Read these off the array that follows. Indices start at 1.
1) Give the entry at row 1, column 1.
2) Give the entry directly above the smallest entry.
3) Give the entry in row 2 and column 1.
4) Give the entry just right of the largest entry.
5) Give the entry in row 1 and column 2.
6) Give the entry at row 3, column 1.
7) Give the entry just left of 49.
8) Give the entry in row 3 and column 3.
[[-11 -37  -9   9  12  -4 -23  13  -2 -12]
 [  0  31 -21  -9   6   0 -23  18   8 -13]
 [ -2 -26  10  10  -5  -1  13 -38 -10  13]
 [ 16  -1  35  -5  -4   2  10  34   4  -2]
 [  3  64 -25   1   2   4 -14  -7   4 -14]
 [-18  -1 -33   4   5  -1  -7 -30  -4   2]
 [  3 -48 -23  11  -3 -11  -6  10   5   8]
 [ 18   6   4  -4   0  -4 -28  20   8 -10]
 [ -3  49  22 -15   1  11  10 -14  -4  -4]]
1) -11
2) -1
3) 0
4) -25
5) -37
6) -2
7) -3
8) 10

Read these off the table that follows.
1) Read off the entry in the top-left corner.
2) Read off the bottom-right entry.
3) Read off the top entry of the column that holds the smallest entry.
4) Read off the bottom entry of the column that holds the smallest entry.
5) Read off the first entry of the smallest entry's row.
6) Read off the second entry on the diagonal from the top-right corner.
7) Read off the entry just left of the smallest entry.
8) Read off the bottom-left entry.
[[7714 7102 6022 6266 6186 4647 8036 5037 5298 6775 4836]
 [4383 8882 5504 7244 7279 6171 7726 5440 4526 6509 5481]
 [5090 5294 6237 7995 6086 7432 5056 7073 5626 6213 4872]
 [6532 6797 6134 6877 4644 5341 5689 4276 5864 3737 9255]
 [4419 7208 6498 6628 4916 6902 7354 7532 6855 6594 8473]
 [6721 5993 5961 5674 6943 6423 8352 6192 5603 5591 8379]
 [4769 6019 6025 7019 7473 7552 3009 8481 4381 3639 7281]
 [5187 5183 6054 7586 6156 7156 5241 7809 6205 6354 5760]]
1) 7714
2) 5760
3) 8036
4) 5241
5) 4769
6) 6509
7) 7552
8) 5187

x =
[[-209   81 -302  -61 -279    4 -180  205 -116  331 -454  278 -150  516
  -263 -296]
 [-195  197 -381  -33 -321   36 -206  201 -112  302 -463  253 -174  540
  -230 -217]
 [-188   94 -397  -74 -293    6 -214  200 -186  326 -509  287 -111  533
  -214 -236]
 [-198  -23 -463  -70 -224  -50 -232  220 -229  293 -380  394 -106  468
  -144 -240]
 [-210   79 -386   -3 -197  -21 -332  270  -66  325 -457  349  -95  390
  -159 -117]
 [-169  135 -236  -35 -306   26 -132  138 -200  260 -424  233 -206  524
  -360 -274]
 [-234  188 -235   64 -204  -73 -369  322 -111  259 -476  347  -73  547
  -273 -210]
 [-254   85 -390  -43 -244  -23 -240  262 -203  309 -393  328  -90  518
  -173 -269]
 [-182  295 -463   51 -316    9 -284  242 -170  209 -398  310 -197  578
  -175 -159]
 [-324  139 -308  -23 -228    3 -193  285 -320  308 -308  281  -84  545
  -227 -315]
 [-202  124 -373  -38 -296  -45 -222  230 -216  261 -430  340 -124  614
  -233 -304]]
The entry just left of -116 -> 205
The entry just left of 79 -> -210
The entry just right of the largest entry -> -233
The entry just left of the largest entry -> -124
Give the entry just left of -216.
230
Give the entry just right of 3.
-193
Give the entry just left of the smallest entry.
326
Give the entry just left of -66.
270
The entry just left of -150 is 278
Give the entry just right of -228.
3
Give the entry just right of -393.
328
Give the entry just right of -229.
293
The entry just right of 349 -> -95
The entry just left of -454 -> 331
The entry just left of -144 is 468
Give the entry just right of -369.
322
Give the entry just left of 295.
-182
Give the entry just right of the smallest entry.
287

A =
[[ 114 -679   48  376]
 [ 199  245  141  -14]
 [ 266   59  410  172]
 [  91 -863   64  616]
 [  48   50   76  242]]
Rows and columns are numbered from 1.
The entry just left of 141 is 245
Give the bottom-right entry.
A: 242
The top-right entry is 376
The entry just right of -863 -> 64
The entry at row 1, column 1 -> 114
Give the entry just right of 114.
A: -679
The entry directly above 91: 266
Give the entry in row 2 and column 1.
A: 199
The entry at row 3, column 2: 59
Give the entry in row 1 and column 3.
A: 48

Questions about the table below. Rows and columns are numbered from 1.
1) Give the entry in the top-left corner.
2) Give the entry in row 1 and column 2.
3) Give the entry at the centre.
4) Give the entry in row 3 and column 1.
5) Give the entry in row 1 and column 3.
6) Give the entry just left of the largest entry.
7) Give the entry just right of the centre entry.
8) Give the entry directly above -39.
[[ 26 -10 -58   5 -18 -22 -30 -44 -10 -14 -26  -3 -34]
 [ 26   9  57 -55   8 -19  15   0  41  22  38 -10  -7]
 [  3   3  64 -57 -57 -14  18 -44 -39 -33  42   4  50]]
1) 26
2) -10
3) 15
4) 3
5) -58
6) 3
7) 0
8) 41

m = [ 10  36  -5 -55   8  26 -16   0   2  -5]
The entry just right of 0 is 2
Which number is the third entry from the right?
A: 0
The 5th entry: 8
The largest entry: 36

M =
247,43,-327,-233,-197,-65,-205
69,-110,-63,-321,128,-203,-196
-293,167,42,25,-9,-113,-388
-55,212,-48,-214,4,-261,-152
514,-213,-28,-33,-32,187,-671
-66,151,-143,-209,99,-180,-274
-379,-72,-318,-206,24,154,3
-267,-266,-199,-114,-373,-302,-278
141,82,124,-23,-35,-290,-452
-154,33,-155,100,-367,30,-8
-447,295,-331,124,-271,287,-572
The second largest entry is 295
Which number is the fourth entry from the end, reading row by row?
Answer: 124
Which number is the bottom entry of the column that holds the smallest entry?
Answer: -572
The centre entry is -209
The bottom-left entry -> -447
The first entry on the diagonal from the top-right corner is -205
Which number is the entry directly above -278?
Answer: 3
The last entry in the row that holds the smallest entry: -671
Which number is the entry directly below the smallest entry?
Answer: -274
Which number is the entry just left of the centre entry?
Answer: -143
Which number is the entry directly below 24?
Answer: -373
The entry directly above the smallest entry -> -152
Which number is the entry directly above -214?
Answer: 25
The 2nd entry, reading row by row: 43
The entry just left of 25 -> 42
The entry in the top-left corner: 247
Which number is the entry directly above -388?
Answer: -196
Which number is the third entry, reading row by row?
Answer: -327
The 2nd entry on the main diagonal: -110
Which number is the first entry in the row that holds the largest entry?
Answer: 514
The 3rd-last entry, reading row by row is -271
Which number is the entry just right of -327?
Answer: -233
Which number is the entry just left of -152?
Answer: -261
The entry directly below -110 is 167
Which number is the third largest entry?
Answer: 287
The entry directly below the largest entry is -66
The entry just left of -72 is -379
The entry directly below -206: -114
The entry directly below 99 is 24
The entry just right of the centre entry -> 99

Read these off the table that follows. Rows and columns are numbered from 1.
1) Find the entry directly below the smallest entry.
2) Find the entry in row 1 and column 1.
3) Find the entry in row 1 and column 2.
4) Find the entry in the bottom-left corner.
5) Find the entry in row 1 and column 3.
6) Find the entry at row 2, column 1.
7) Find the entry in the bottom-right corner.
8) Find the minimum.
[[-38  20   6   5 -20   6  28 -23 -17 -19   9  -5  -9   2   7]
 [ 10  -5  -1  -1   6  -2  -7   7   5   6  -2   1  -8   0  -2]
 [ 12  -7  -2  -2   7  -2  -8   7   5 -19  -3   2  -8  -1  -2]
 [ 28 -14  -5  -4  16  -4 -20  17  13 -15  -6   3  -8  -1  -5]
 [ 22 -12  -4  -3  12  -4 -16  14  11 -21  -5   3  -8  -1  -4]
 [ 60 -32 -10  -8  31  -9 -43  36  28  10 -14   7  -7  -3 -11]
 [ 19 -10  -4  -2  10  -3 -14  12   9 -30  -4   3  -8  -1  -4]
 [ 28 -14  -4  -4  14  -4 -21  17  13  38  -7   3  -8  -1  -5]
 [ 23 -12  -3  -3  13  -3 -17  15  11  17  -6   2  -8  -1  -4]
 [ 28 -13  -5  -4  15  -4 -20  17  13   9  -8   4  -8  -1  -5]
 [ 45 -22  -8  -6  23  -7 -32  28  20 -32 -10   6  -7  -2  -8]
 [ -5   3   1   0  -3   1   5  -4  -2  21   1   0  -8   1   1]
 [ 32 -17  -5  -4  16  -4 -23  19  14 -22  -7   5  -8  -3  -7]
 [-24  12   4   4 -12   4  18 -15 -11   1   6  -2  -9   2   5]]
1) -14
2) -38
3) 20
4) -24
5) 6
6) 10
7) 5
8) -43
